A single turn carries every row of the set below to another of its rows. Some are shown first; where does it send the rows asked next?
z999: [-2.68  0.27  2.17  1.04 -1.95  1.55 -0.27  0.79  1.68 -3.31  0.58 -4.22]
z78: [-2.42  0.14 -1.05 -0.07 -0.47  3.55  0.08  2.23  2.42  0.84  2.10 -0.64]
z720: [-3.51 -1.07 -1.08 -0.17 -0.15  2.80 -0.04  0.94  2.34  0.72  1.91  0.57]
z505: [-2.20 -1.59  1.28 -0.02 -1.44  0.00  0.87  0.61 -3.25 -1.81  2.69 -0.74]
z134: [-1.02 -1.13  0.65  0.04  0.17 -0.41 -3.32  1.10  0.40 -0.56  0.11  0.98]
z850: [-2.15 -0.26  1.46 -0.97 -1.71  1.24 -0.73  2.20  2.04 -4.75  2.60 -2.29]
z179: [-1.35  1.47  0.91  1.06 -2.54  0.85  0.05  2.07  2.20 -3.08  1.76 -3.10]
z145: [-2.84 -0.04  1.12  0.91  0.43  1.17 -0.80  0.23 -0.87 -2.12 -2.88 -0.54]
z936: [-0.83  1.45  1.47  1.54 -0.25  0.80 -3.92  1.68  0.51 -0.64  1.19 -0.48]
z60: [-2.84  0.26 -0.30  1.65  0.14  1.34  1.23  1.39 -0.42 -1.27 -2.47 -1.80]
z351: [-3.01  0.83 -0.78  1.39  1.64  1.18  1.63  1.48 -0.45 -2.50 -1.13 -1.71]
z462: [-2.88 -0.31 -1.18  0.90  0.53  3.25  2.39  3.08  0.39 -0.94  2.16 -0.89]
z624: [-1.49 -1.95  0.20 -1.24  0.90  0.78 -0.30  0.74 -1.68 -2.39  4.16 -1.06]
z629: [-3.51 -0.22  2.22  1.39 -0.56 -0.86  1.05  0.71 -0.98 -2.59 -0.97 -1.86]
z24: [ 0.47 -1.86  1.71  0.60  0.92  1.27 -2.90  1.12 -0.21 -0.84  1.30 -0.03]
z696: [-2.32 -1.08  1.15  1.36  1.58  1.00 -2.44 -0.14  0.96 -0.25  0.51  1.18]
z120: [-1.66 -0.53 -0.58 -0.34  0.40  3.97  0.31  1.31  2.60  0.25  2.17  0.11]
z240: [-2.11 -2.02  1.32 -1.46 -0.05  1.07  1.00  0.38 -3.08 -2.08  2.01 -0.35]
z685: [-1.21 -1.63  1.51 -0.69 -0.26  1.69 -0.97  1.94 -1.32 -3.64  4.02  0.51]
z573: [-2.77  1.30 -1.49 -1.21 -0.11  3.41  1.19  2.30  1.14 -0.94  2.52 -0.15]
z267: [-3.04 -0.08  0.02  1.36  1.08  0.53  0.93  0.41 -0.07 -1.49 -2.25 -1.12]
z455: [-2.72  0.60  1.95 -0.40 -2.78  1.06 -0.51  1.70  0.99 -3.85  1.64 -3.51]
z182: [-1.58 -1.72  0.30 -0.81 -0.22  1.56  1.28  1.47 -3.19 -2.42  2.75 -0.39]
z83: [-2.16  0.44  0.20 -0.82 -1.44  3.69  1.40  2.76  2.22 -0.12  1.45 -0.97]
z537: [-1.96  0.45  1.49 -0.29 -2.28  2.52 -0.46  2.00  0.89 -4.61  2.15 -3.25]
z577: [-0.52 -0.32  1.56  0.74  0.33  1.09 -4.24  0.76  0.55 -1.47  1.46 -0.04]
z214: [-0.92 -0.48  2.25  0.73 -0.23  0.65 -4.13  0.83  0.63 -0.52  0.78 -1.28]
z80: [-2.16 -1.54  0.49 -1.13  0.01  3.40  0.30  1.23 -2.47 -1.63  3.45 -1.10]
z688: [-3.16  1.67  1.79  0.92 -2.16  1.87 -1.68  3.17  2.37 -1.70  1.58 -2.64]
z131: [-3.90  0.39 -0.20  2.04 -0.75  0.12 -0.24 -0.07 -1.07 -2.22 -1.51 -1.82]

z182 moves to z577
z505 moves to z936
Now find these:
z179 moves to z573
z999 moves to z83
z629 moves to z688
z214 moves to z60

A single turn carries every row of the set below to another of its rows. Some are shown first; where does it send the rows asked next?
z284: [ 2.64  1.30  1.93  1.40  0.19 -3.88 -0.44  0.60  0.11  0.84 -1.28  0.40
 -0.29 -3.06 -2.07 -1.32 -2.08  6.23  0.12 -2.48  0.98 -0.50]
z229: [ 0.16  2.19  0.72 -0.07  2.55  1.12  1.90 -0.12  1.58  0.50 -0.07 -2.13
 -3.73 -4.13  0.19 -1.79 -1.50  1.91  0.47 -3.84  0.44 -0.97]
z388: [ 2.74  1.10  0.58 -0.03  0.53 -1.98  0.40  1.37  0.10  1.04  0.83  3.37
 -1.26 -2.55  1.37 -1.35 -3.69  3.52  0.47 -2.72  1.00 -1.60]
z389: [ 3.00  1.63  0.86  1.82  4.01 -3.48  1.23  2.77 -1.78 -1.96 -1.83  0.03
 -2.44 -2.02  0.33 -2.68 -0.05  2.67  2.20  0.89  0.23 -2.50]
z241: [ 2.88  0.69  1.19 -0.33  1.93 -3.08 -0.22  0.73 -1.25 -0.22 -0.19  2.38
 -1.01 -1.91 -0.51 -4.39 -3.07  3.80  2.41 -2.23 -0.59 -1.52]
z469: [ 4.61  3.23  0.61  1.01  2.16 -2.06  1.01  3.10 -1.04 -1.40 -2.20 -2.48
 -0.54 -2.49 -0.84 -0.12 -2.50  4.63  0.71 -0.09 -0.79  0.54]
z522: [ 1.91  1.45  2.15  2.70 -0.78 -2.31 -0.43  2.41  1.25 -1.24 -0.57 -2.57
 -2.34 -2.71  2.11 -4.51 -2.42  1.32 -0.60 -1.05  3.51 -0.68]
z586: [ 1.66 -0.08  1.27 -0.68  2.97 -0.90  1.22  0.81 -0.96 -2.36  0.65 -2.32
 -2.23 -4.32 -0.81 -1.00  0.29  2.00  1.12 -4.08  2.46  1.77]
z977: [ 2.53  2.68  2.13  1.26  0.75 -2.23 -0.81  0.99  0.12 -3.35 -0.02 -1.36
 -0.53 -3.01  2.03 -5.18 -0.78  3.51  0.98 -2.00  2.77  1.44]
z202: [-0.85 -0.03  0.00 -0.69  2.71 -1.11  1.48  1.75  0.19 -1.27 -0.20 -1.39
 -3.22 -2.96 -2.56 -2.43 -0.44  1.05 -1.32 -4.32  0.60 -2.06]
z18: [ 0.70  1.42 -0.65  1.12  3.43  0.19  1.34  0.88  1.87 -1.02 -0.05 -2.26
 -3.64 -3.95 -1.57 -1.76 -2.38  0.13  0.59 -2.42 -1.02 -2.88]
z702: [ 3.42  2.55  1.79 -1.34  1.18 -0.64  2.06  2.72  0.48  0.47 -2.32 -0.79
 -0.90 -1.34  1.08  0.12 -2.15  4.10 -1.44 -1.33  0.47  0.38]
z203: [ 0.24  2.49 -0.96 -1.11  3.81  0.06  1.27 -0.13  0.53 -2.30 -0.57 -1.29
 -2.26 -3.46 -2.22 -3.12 -1.01  1.99  0.09 -3.73 -0.96 -1.24]
z819: [ 1.82 -0.59  2.29  0.79  0.80 -4.26 -0.18  1.69 -0.85  1.05 -1.56  0.79
 -1.76 -2.02 -1.53 -4.12 -2.80  3.87  1.29 -1.99  0.13 -2.65]
z340: [ 1.98  3.73  0.95  0.53 -0.80 -0.82 -0.04  1.18  1.83 -2.20 -1.19 -1.44
 -0.61 -1.88  1.34 -4.96 -2.65  2.93 -1.82 -2.21  2.31  0.70]
z251: [ 1.69  2.09  0.80  1.06  3.71  0.51  0.81  0.01  1.15 -1.19  0.95 -3.04
 -2.30 -5.11 -0.15 -0.72 -1.46  2.30  2.25 -3.18 -0.50  0.14]
z542: [ 1.43 -0.52 -0.04  0.17  3.60 -1.76  0.56  1.88 -0.80 -3.70  0.10 -2.15
 -2.17 -3.90 -2.56 -0.64  0.15  0.48 -0.02 -3.18  1.41 -0.23]
z293: [ 3.98  1.91  0.02  1.47  1.33 -2.43 -0.41  1.01  0.41 -0.40  0.80  2.30
  0.07 -3.42 -0.06  0.11 -3.39  4.57  0.94 -1.81  0.13 -0.97]
z34: [ 1.94  0.93  1.87 -0.49  3.00 -2.30  2.15  2.47 -0.63 -0.09 -1.72  1.82
 -3.35 -1.10  2.17 -2.72  0.19  2.13 -0.04 -0.19  1.29 -2.19]
z57: [ 1.60  1.65  2.81  0.06  0.13 -2.42  0.51  1.54 -0.11 -0.45  0.42 -1.28
  1.67 -0.15  2.27 -1.39 -3.45  0.66  1.27 -1.17  0.09 -0.92]
z817: [ 0.30  4.47  0.47  2.01 -0.13 -4.78  0.54  0.88 -0.86 -1.63 -1.04 -0.79
  1.24 -1.07  0.16 -2.66 -0.41  2.63  0.55 -0.97  1.52 -2.29]
z636: [ 0.31  2.77  3.11  0.74  0.59 -3.93  0.37 -0.25  0.88 -0.45 -0.79 -0.54
  1.14 -0.25  1.79 -3.46 -1.08  1.11  1.61 -0.25  0.35 -2.46]
z928: [ 1.69  3.33  0.38  1.48 -0.90 -3.50  0.89  2.70 -2.07 -1.62  0.74 -1.61
  2.03 -0.90  0.86 -0.45 -2.76  1.93  0.60 -1.61  1.11 -0.60]
z654: [ 2.90  1.52  1.35  1.74  0.59 -2.81  2.10  4.35 -1.64  0.59 -2.91 -2.34
 -3.03 -2.05 -0.64 -1.31 -1.83  3.74 -0.05 -0.08  1.38 -1.49]
z460: [ 1.84  2.71  1.79  0.02 -0.55 -2.57  0.76  2.27 -1.35 -0.97  0.74 -1.41
  2.33 -0.62  1.87 -0.96 -3.34  1.67  0.93 -1.75  1.00  0.26]
z150: [ 0.81  3.73  0.18  2.07 -0.99 -4.53  0.83  2.27 -1.73 -1.50  0.06 -1.30
  1.14 -0.92  0.30 -1.34 -1.42  2.47 -0.13 -1.60  2.16 -1.77]
z71: [ 0.67 -0.48  1.69  1.79  2.95 -0.77  1.24  1.67  0.67 -0.22  0.93 -3.37
 -3.26 -4.79 -0.53  0.15 -1.12  1.45  0.72 -3.36  1.25 -0.73]
z918: [ 1.64  2.38  0.66 -0.19  1.92  1.08  1.80 -1.04  1.88 -0.07 -1.35 -2.43
 -3.81 -4.37 -0.43 -2.90 -1.58  1.25  1.23 -2.62  0.99 -0.73]
z937: [ 3.63  3.26  0.44  3.11  0.56 -1.69 -1.07  1.75  1.62 -3.63 -0.60 -2.94
 -0.31 -3.36  0.58 -4.18 -3.19  1.86  0.91 -0.18  0.93 -0.13]
z92: [ 1.48  2.32 -1.35 -1.00  2.86 -0.13  1.24  0.03  1.10 -3.12 -1.63 -1.31
 -2.59 -3.46 -3.21 -2.79 -0.63  1.22 -0.69 -2.77  0.04 -0.96]
z540: [ 0.37  0.09 -0.58 -1.04  2.21 -0.86  1.31  1.18  0.21 -2.70 -0.93 -1.17
 -3.06 -2.88 -2.94 -1.90  0.18  0.69 -1.83 -3.88  1.68 -1.23]
z820: [ 1.42  2.45  3.24 -0.10  1.09 -2.98  0.23  0.19  0.71 -1.02 -0.10 -1.04
  1.80 -0.19  2.07 -2.87 -2.37  0.85  2.08 -0.42 -0.29 -1.43]
z31: [ 2.15  0.98  0.47  1.79 -0.03 -1.85 -0.99  3.18  1.84 -2.99 -0.93 -1.64
 -0.89 -1.70  0.64 -3.57 -3.29 -0.18 -2.26 -0.68  1.52 -1.87]
z619: [ 3.00  2.49  0.43  0.32  1.82 -1.96 -1.43  1.60  1.13 -5.28  0.04 -0.61
  0.89 -1.83  0.76 -4.54 -1.95  1.87 -0.88 -1.65  0.95  0.84]
z50: [ 0.19  0.69  1.46 -0.33  3.10 -0.91  1.34  0.89 -0.21 -1.45  0.56 -2.62
 -2.26 -4.31 -1.37 -1.16  0.40  3.25  0.21 -4.88  1.34  1.20]
z88: [ 2.96  0.15  1.79  2.15  1.59 -4.41 -0.89  1.17 -0.49 -0.37 -1.48 -0.10
 -0.35 -2.91 -2.71 -2.46 -2.60  4.98  1.89 -1.33 -0.29 -1.80]
z838: [ 2.78  0.26  1.84  2.96  1.75 -3.26 -1.68  2.89  0.66 -4.29  0.43 -1.78
 -0.49 -2.56  1.32 -3.66 -1.47  0.42  0.54 -0.43  2.17 -0.60]
z421: [ 0.82 -0.06 -0.10  0.67  4.21 -1.72  0.48  1.88 -0.48 -3.24  0.58 -2.52
 -1.97 -4.04 -3.03 -0.99 -0.27  1.64  0.46 -3.49 -0.25 -0.78]
z932: [ 1.37  1.42 -0.80  0.52  2.22  0.44  1.28  0.04  2.00 -1.43 -1.65 -2.43
 -3.73 -3.78 -2.27 -2.45 -1.65  0.00  0.15 -1.49  0.18 -2.52]
z45: [ 1.82 -0.48  2.13  0.79  2.37 -0.52  1.43  1.18  0.35 -0.68  0.51 -3.28
 -3.63 -4.82  0.39 -0.64 -0.66  0.74  1.67 -3.24  2.56  0.31]
z40: [ 1.12  0.65  2.44 -0.11  0.15 -2.43 -0.55  2.36  1.10 -2.51 -0.18 -0.21
 -0.88 -1.39  1.93 -4.63 -1.22  1.41 -2.23 -2.32  3.36  0.03]
z557: [ 2.53  3.19  1.04  0.42  2.10 -2.80  2.10  2.15 -2.74 -0.64 -2.59 -0.66
 -2.45 -2.09 -0.05 -3.67  0.12  5.54  1.53 -0.90  1.04 -0.12]
z121: [ 4.13  0.71  1.81  0.19  3.01 -1.14  1.13  3.42  1.11 -0.68 -1.63 -0.09
 -1.39 -1.50  1.49  0.70 -2.49  1.42 -0.65  0.66 -0.62 -1.87]
z35: [ 3.15  0.00  0.51  0.72  1.62 -2.66 -0.14  2.00 -0.73 -0.02  0.55  2.71
 -1.61 -2.33  0.32 -2.46 -4.20  2.07  2.09 -1.44 -0.41 -2.84]
z110: [ 0.24  3.36  1.59  1.88  0.39 -4.56  0.22  0.20  0.19 -1.29 -1.19 -0.66
  0.83 -0.76  0.38 -3.17 -0.60  1.63  0.98  0.03  0.89 -3.21]
z384: [ 3.08  0.50  1.20  2.52  0.14 -3.66 -0.25  2.04  0.90  0.79 -0.22  0.98
 -0.68 -3.32 -0.81  0.63 -3.01  4.70 -0.66 -1.67  0.99 -1.86]
z76: [ 3.77  2.49  1.32 -1.26  4.21 -1.57  1.01  1.24  0.21 -1.87 -1.29  1.82
 -0.67 -1.22  1.80 -1.45 -0.52  3.10  0.69 -0.02 -0.79 -0.37]
z439: [ 2.64  1.60  0.68  0.98  3.16  0.25  1.17 -0.59  1.22 -1.22  0.17 -3.48
 -3.06 -5.12  0.06 -1.68 -1.47  1.20  2.92 -2.07  0.70  0.31]

z340 moves to z977
z110 moves to z57
Now find these:
z88 moves to z35
z586 moves to z92
z203 moves to z251
z389 moves to z121

